Where one turn sends some rows of the set: a few examples, then the rows asked
z_903: [-16   2  -9  -9   5  10 -11 -19  11  -2 -23  -4  -5  10  10  -2  -6  -5
   6  19   1  12   2  11   7 -19  -5   5   4 -31  15  -3  12  -5   6   1
   2   2  -4   8 -22  -9   6  10]
z_665: [  4  14  14 -13  -2   5 -14  -7   1  -8  -9  -4 -16  10  11   0   2  -9
  -1   8   0   4 -16   9  15  -7  -4  -3   3 -22  -2  -6  11  -6   3 -11
   0   6   4   9  -8  -8   1  -8]
z_533: [  4   7   1  -7 -12   0 -11 -14  21   0 -10   0  -9  23   4   6   3   4
   8 -10 -14   9  -1  15   2  -6 -12  14  -8 -17   0  -6  10 -10   2  -5
   6  -9   2   5 -29   3   0  -9]
z_505: [  4   0  -6 -14  -6   6   6 -21   1  -3  -7  -6   5  16  18   9  -6   6
   1  10   0   6   4  11 -17   3  -9  11   1  -9   3   1  11 -11   2   3
  -6  -8  -2   3 -13   4   0   2]
z_459: [ -4   9 -12  -2  12  21 -14   1  24   3 -20 -18   7  13  12   4   3  -2
  -2   3   2  10  -6  13  10  -9  -7  -6   4 -18   7   0  14  -1  -2   0
   6  -3  -4  -6 -16  11  13  -5]
z_587: [-16  10   3 -19  -4   8  -8  -4  15  -1 -25  -7  -2   2   8   4  -5   2
  -2   6  -1   5  -3   5   7   9   3 -11  -5 -10   4   3   9  -3   2  11
   2  -1   3   9 -33   9   6   0]
z_662: [  9  16   6  -3  -9   9  -2  13  10  -1   0  -7  -3  14   7   4   1   5
  -5  -3  -2   9 -21   3   8  -9  -4   2  -7 -20   1  -1  13  -5   0   3
   2   0   1   8  -1  -3  -3  -3]
z_400: [ -9   4  -8 -12   1  15  -8   3   7   6 -13  -5  -5 -10   7   3  -7   5
  16  -1  -3   6  -4  16  10  -9  -4  14  -5  -7  14  -5   8  -4   3   8
   5   2  -2   3 -12 -12  21 -10]
z_282: [ -4   6  -6 -15  -8   7  -4  -9  15   3   6  -3  -9  16  -1  -2  -9  -8
  14  16  -7   7   8  -2   4  -9  -7  15  -7  -5  -3  -1  12 -11  14 -15
  -5   0   8  10 -18  -4   0   4]
z_875: [ -8   9   0  -5   3   3  -6 -22  17  -2 -16 -15 -10  16   3   5  -8  -7
   8  11 -11   7  -1  18   7   0   5  12  -7 -11  15   4  12  -3   5  -5
   1  10   8 -10 -22   9  21   3]
z_679: [-16   0 -16  -1   4   9  -9  -8  11  -5 -17 -17   3   2  14  -2   1  -9
   3   9   8  13  -6  19  16  -3   6   3   1 -15  20  -3  13  -6   1   8
  -3   6 -10   5  -6   3   6   4]
z_851: [  3  -3 -18  -7 -11   6  -4  -4  26   5   6 -10  -3  24   4   8  -6   7
   2  18  -9   9  11   6  13  -3  -2   4   2  -3   8  -7  14  -1   5  -6
  -5  -7   4   0 -22   5   3   5]
z_289: [ -3  -8 -10 -15 -11  10  -7 -22  21   2   0  -4 -15   6   3   0  -2   6
   2   5  -3  -1   6  20   9  -1  -6   0  -7  -7   4  10  11  -1   1  -2
 -10  10   0 -13  -5   1   2  -2]
z_865: [  2  10   1 -21  -8  18 -22  -5   2  -5  -7 -10  -4   4   7  -9 -11   6
   5   9  -2   8   0   6  21 -12  -6   3  -1  -3  16   1  11 -13   1   0
  -6  -3  -9   8 -28  -3  -4  -2]
z_553: [  5  -5   9   4   0   4  -3 -13  10   1 -13  -7  -5   2   8  -6  -7 -15
  -5  -1  -1   9 -10  13   1  -6   1  14 -22 -18  -1  -5   8  -5   2   8
   1   1  -1   5 -17 -11  13  -4]
z_145: [-16  12  -8  -9  -6  10  -8 -12   4   7  -6 -13  -1  18   6   6 -22   1
  -3  15  -8  15  -7   1  12 -13   0   8   9 -15   0   5  -3 -11  -4  -4
   4   9  -1   9  -3  -3   1 -10]
z_462: [  5  -9  -2 -25  -4   9  -7 -14  14  -3 -12  -8  -5  16   4   6 -12  -3
   1  16  -3   6  -2   7   3  -2  -6  -8  -3 -13  16  -4   7  -9   4   7
   0   2  10   9   1 -17  -9   4]
z_693: [  6   1 -20  -2  -3  15  -4   1  19   1  -4  -9   5  13   8  11   7  -5
  11   9  -4  16  11   5   1  -3  -8   5 -14  -8  -1   5  14   0   4   6
   2  -2  -8  -6 -22   2  -8   2]
z_718: [  5   2   1  -6  -9   4   0 -10  14   6  -9  -2 -10  22  12   4   0   6
  -5  -3 -15  20  -9  11   6 -22   1  -1   2  -5   8   9   9   7   8  -3
   9   3  -4  10 -10  -7   8 -13]
z_93: [ -1  -1   4 -12  -5  14  -1 -10  15 -18   0  -6   2  11   1  -5 -16  -5
  -4   3   0  22 -16   0   4   0  -2  12   8 -10   3  -5   5   1   1  -3
  12   6   0   1 -19   8   8 -14]
z_702: [ 20   0  -4   3  -2  11  -2   4  15   1 -12  -8  -4  15   7   0   1  -9
   8  12  -1  12 -18   2   6   1   2  -1  -3  -4  -4  -1  10  -5   4  -2
   1   3  -4  -5  -1  12   5 -10]

z_662 -> z_851
z_587 -> z_93
z_533 -> z_875
Now find these:
z_693 -> z_459
z_865 -> z_145
z_903 -> z_665
z_718 -> z_289

Where one turn sends some rows of the set: a few examples, then the rows asked
z_126: [  9  11  11   1  -9   6   7 -17  -8  15  12 -21   3  13   3   2   7   3
 -12   2  -1   1  -2  -3  -1]
z_139: [ 19  20   9  -2 -14   4   2 -14   3  14  12  -2   6  -1 -16  -5 -11  -7
  -7  -9  -5   1  -6   2 -15]
z_149: [ 12  -9   6   2  -3  -5   4 -17   0   7  -7  -2  15  -5 -10  15  -1  -3
  -3  -3   0  -9   7  -6  -7]
z_796: [ 14  14   4   0 -23   1   2 -16   3   8  10   1   9   0 -15  -7 -11  -7
  -2 -12   5   6  -2  -4 -11]
z_211: [  5  15  -2  -6 -25  -2   4 -18   4  11  14  -4  12  -2 -10  -1 -13  -5
 -11  -7   7  -2   2  -8 -12]
z_712: [ 13  -4  10   3  -6  -4  -2 -25   6   7  -5 -11  10  -1  -2  15   0  -4
  -9   1  -3 -18   4   0  -9]
z_380: [ 10  -7   6  -2  -2  -2   5 -16  -1  11  -9  -3  15  -5  -8  15  -3  -1
  -9  -3  -5 -11   8  -4  -8]
z_983: [  6   0  -4  -9   1  12   6 -11   1   1  -4  -4   9   6 -19  -9 -11   7
 -19  -4   1  -8  -6  -9   6]
z_355: [ 14  -8  10   3  -1  -1   2 -18  -3   6  -6   0  13  -5 -13  15   1  -4
  -3  -5  -2  -9   2  -1  -4]
z_52: [ -6   0   0  -5 -14   8   9 -16  11   0  -2 -16  -3  11 -20  -4  -9   3
  -6   4  19  -6  -7   6  -1]
z_226: [  5  13   7  -8  -3   8   9 -10  16   1   0 -15 -11  10 -21  -7 -13   2
  -5   9   3  -9  -5   5 -12]
z_471: [  2   1   6  -3  -9  11   8 -10  11   2 -10 -14  -8  13 -21 -10 -12   6
  -2   0   9   0  -6   8  -6]
z_920: [  9   3  -5  -3   5   8   7 -16   2  -2   5  -5   9   2 -24  -5  -2  -1
 -13   4   6 -12 -15  -7   4]
z_743: [ 12  -8  11   2 -10  -3  -4 -26   4   3  -6  -9  11   1  -2  13  -1  -4
  -7  -4   0 -14   4  -1  -5]
z_864: [  8  -8 -12   4 -12  15  16 -20   0  17  -6 -12  11   3  -8  -4   0   3
  -3  11   4   3   1   0  -9]
z_7: [ -2  11   1 -11  -8   5  10 -13  17   0   3 -16  -7   9 -19  -3 -13   1
  -9  10  10 -14  -4   3  -9]
z_555: [ 10   7  10   6 -12   2   7 -17  -7  12   9 -20   3  13   5  -1   8   3
  -5  -2   3   8  -1  -7  -2]
z_779: [ -4   7  -2  -6  -6   6  13 -15  14   7   1 -22  -4   8 -19  -1  -7   2
  -8  13  13 -13  -7   6 -11]
z_147: [ -3  13   3  -8 -14   1   4 -14  15  -4   4 -11  -5  10 -21  -7 -14  -3
  -8   1  12  -6  -5   4  -2]
z_939: [ 18   9  -6  -1  -4  13  10 -16   3  18   9  -4   8   3   0   6   0  -6
 -19  -1  -9  -5  -5   0   5]
z_703: [ 15   1  18   4 -16  13   0 -20   3  18   2 -13  13  -2   3  -5  -6  -3
  -2  -6  14  -2  -7  -8 -12]
z_110: [  3   8   6  -3  -2   9  12  -9  15  10  -6 -20  -7  10 -20  -7 -11   5
  -4  10   4  -6  -6   8 -14]
z_164: [ 13  -5  -6   3  -7  24  11 -21  -6  17  -2  -9   9   3 -14  -1   3   2
  -6  10   1   0  -8  10  -4]
z_936: [ -3   6   0  -9 -13   4   7 -14  15  -6   0 -13  -7  12 -19  -7 -13   2
  -5   4  15  -7  -3   0  -4]
z_770: [ 16  -8  15   4  -9  -2  -5 -23   4   4 -10  -8   9   2  -3  10  -2  -3
  -5  -6  -4 -10   4   0  -6]
z_475: [  8  -6  -9   0 -10  22  13 -20  -4  20  -5 -11  11   4 -10  -1  -1   6
 -10  10  -1  -1   0   6  -6]
z_738: [ 12   9  13   5  -8   5   7 -17  -8  13  11 -20   1  12   2   0   8   2
  -6  -1  -2   6  -5  -3  -3]
z_870: [  4   7   6  -5 -10   7   7 -10  15  -4  -4 -11 -10  12 -21 -10 -14   1
  -1   2   8  -2  -4   3  -7]
z_280: [ 13  -6  10  -1  -1   2   2 -17  -4  10  -8  -1  13  -4 -11  15  -2  -1
  -9  -5  -6 -12   4   1  -4]
z_19: [ 11   2  14   0 -18  12   0 -23   2  19   4 -15  14  -2   6  -3  -7  -2
  -7  -4  15  -6  -5  -8 -12]
z_83: [ 11  22   2  -8 -16   3   5 -16   4  18  15  -6  10  -3 -12   1 -12  -6
 -16  -3  -2  -8  -1  -1 -15]
z_575: [  6   8   7   2 -13   3   8 -17  -6  15  11 -21   5  12   6   0   6   4
 -10   0   2   4   1  -8  -2]
z_737: [  2  14   7  -7 -10   3   4 -10  16  -1   0 -11  -8  12 -20 -10 -18   1
  -7  -2   5  -2  -4   6  -5]
z_352: [ 13   6  16  -1 -13  14   0 -22   2  23   5 -16  13  -4   5  -1  -7  -2
 -10  -1  11 -10  -7  -5 -13]
z_181: [ 19  -1  -9   8 -11   4  12 -15   7   9   4  -2   9   3   1   0   1  -9
  -5  -6   0   8  -1 -11   5]
z_787: [ 18   6  20   3 -11  15  -1 -20   1  21   3 -14  11  -4   2  -4  -5  -4
  -4  -3   9  -5  -9  -3 -14]
z_472: [ 17  -4  15   4  -4  -2  -3 -22   6   7  -9  -9   8   1  -2  11  -1  -2
  -6  -2  -8 -13   5   2 -10]
z_68: [  3  17   5  -7  -6   1   7  -9  19   3   1 -14  -7   9 -19  -8 -16   0
  -7   4   3  -6  -3   5 -11]
z_315: [  9   1  -6  -4   5   4  11  -7   8   4  -8  -6   8   4 -17 -14 -12   7
 -10   1  -3  -3  -1 -16  -5]
z_613: [ 25   6  -2   8  -3  10  10 -15   5  12   7  -2   5   2  -4   2   4 -10
  -7  -4  -7   4  -8  -2   5]
z_963: [ -1  16   2  -8  -9  -1   7 -13  17   0   6 -15  -5   8 -19  -4 -14  -2
  -8   7   9 -10  -5   3  -8]
z_451: [ 12   4  -6   2  10   1  13 -11   9   1   2  -8   9  -1 -21  -8  -3  -1
  -4   9   2  -7  -9 -15  -6]
z_344: [ 13  -7  -8   8 -10  18  14 -21  -2  14  -3 -11   9   1 -13  -3   4   0
   2  11   5   5  -5   4  -8]
z_979: [ 12   2 -13  -1 -12   7  12 -15   5  15   6  -5  11   4   5   4  -2  -5
 -17  -3  -3  -1   3  -9   6]

z_280 -> z_380
z_352 -> z_19
Now find these:
z_936 -> z_870
z_613 -> z_939
z_315 -> z_451
z_139 -> z_83
z_475 -> z_864
z_575 -> z_555
z_779 -> z_52
z_963 -> z_147
z_743 -> z_770

